In the rows, zero is written as 128.
Each path is a new rotation, seen through one point. The rows after it are directions, each followed by how far the rotation turns it, in degrees a step (0 if it stays put).
Each turn is a multiple of 5 degrees from 10 to 175, or 0.
Each row of a path follows its step; steps can be skipped.
Rotation 1:
step 0: [127 118 134 130 134 137 120 137 125 137 137 129 142 122 131 122 127 121
 133 133 135 138 125 123 126 128 120 143 124 132 140 136 129 133 127 129
 131 132 136 123 129 136 126 125 128 140 145 136 130 123 140 128 125 130
 140 133 134 126 122 137 136 120 128 118 124 133 120 121]
step 6: [122 133 129 129 125 126 128 142 127 132 128 124 132 135 133 128 141 126
 125 129 127 136 132 124 131 127 135 135 124 132 138 134 131 119 130 122
 143 130 123 125 125 123 131 111 125 137 124 121 134 110 127 124 132 136
 123 115 125 133 131 129 131 123 122 116 111 143 135 129]
step 10: [132 123 121 124 135 131 128 133 123 131 127 129 138 135 133 135 128 117
 137 131 131 126 123 133 123 130 119 122 126 127 134 140 124 121 121 125
 120 129 128 122 133 142 132 123 130 130 127 132 127 137 126 142 124 142
 134 135 129 138 125 119 112 120 131 140 120 143 117 135]
step 12: [130 124 123 127 123 128 122 128 124 129 125 131 119 130 122 134 131 134
 143 127 132 135 131 125 119 111 142 143 119 134 133 125 119 123 131 129
 122 129 122 135 119 130 114 134 125 115 125 114 134 118 131 127 132 125
 123 121 126 132 138 130 133 127 126 115 124 121 127 119]
step 18: [126 128 133 131 134 124 133 123 134 124 124 123 121 133 129 125 136 131
 123 131 122 128 133 136 134 118 138 138 123 125 115 126 118 114 116 113
 133 130 128 132 115 131 121 140 141 127 136 122 139 124 134 134 123 118
 125 135 141 121 135 139 130 130 129 135 127 131 130 133]
step 26: [130 128 133 127 122 137 130 123 108 133 126 124 130 125 128 125 119 119
 129 124 120 123 121 126 133 129 119 129 144 125 140 143 126 135 126 127
 132 135 141 120 131 129 138 131 132 127 126 120 133 132 109 131 130 126
 122 127 122 124 130 135 130 131 112 134 133 130 138 129]
step 28: [124 138 126 133 129 123 117 106 127 125 129 133 111 132 127 125 137 128
 129 138 126 132 132 124 138 118 125 131 123 120 108 130 125 126 128 136
 127 126 116 132 127 125 128 127 126 129 114 133 126 118 129 121 125 134
 123 128 128 122 124 131 124 132 143 130 124 139 125 133]
step 30: [130 137 132 122 120 128 131 136 135 137 123 126 140 123 134 124 130 124
 129 121 142 131 114 138 113 148 130 142 137 120 117 122 127 138 133 121
 136 126 127 129 127 133 132 137 133 124 132 125 133 139 127 127 132 124
 133 132 125 128 131 128 125 124 139 126 132 124 129 122]
step 31: [126 124 143 127 130 124 125 116 124 120 123 132 137 127 127 128 121 134
 140 130 119 130 136 122 130 137 114 133 139 133 134 114 131 133 137 127
 131 135 126 121 119 140 133 123 130 135 122 130 133 137 125 121 122 124
 135 133 132 123 133 132 123 139 130 130 138 118 136 115]
[129 125 126 128 130 129 127 128 126 129 127 126 126 129 128 126 129 129
 129 128 126 126 131 127 128 126 127 128 133 126 130 127 128 127 127 127
 128 129 128 129 126 127 130 126 129 125 126 127 129 130 128 131 126 130
 128 131 128 125 127 129 129 128 129 128 127 127 126 129] | 135
[127 128 127 130 127 126 126 128 128 128 127 127 126 127 129 127 128 125
 125 130 125 125 125 127 130 130 130 128 127 125 129 129 130 128 126 127
 129 128 127 128 129 125 128 128 129 129 125 129 131 128 129 127 130 127
 127 127 126 126 128 128 129 129 125 130 126 128 129 129] | 35
[127 124 127 131 129 127 127 127 129 127 126 127 128 128 127 130 128 126
 128 128 129 128 129 126 129 127 127 128 127 127 127 130 130 129 125 126
 126 129 130 125 129 128 128 131 126 130 131 126 127 129 125 130 127 127
 127 129 130 128 132 128 128 127 127 128 129 128 126 130] | 45
[130 127 127 126 130 128 128 128 128 129 123 129 126 129 124 130 128 127
 125 131 126 128 126 130 128 128 129 125 125 127 127 129 127 129 130 131
 128 129 129 128 130 131 130 128 127 125 128 130 126 127 127 126 127 131
 127 128 129 127 127 128 128 126 129 129 127 128 128 129] | 60
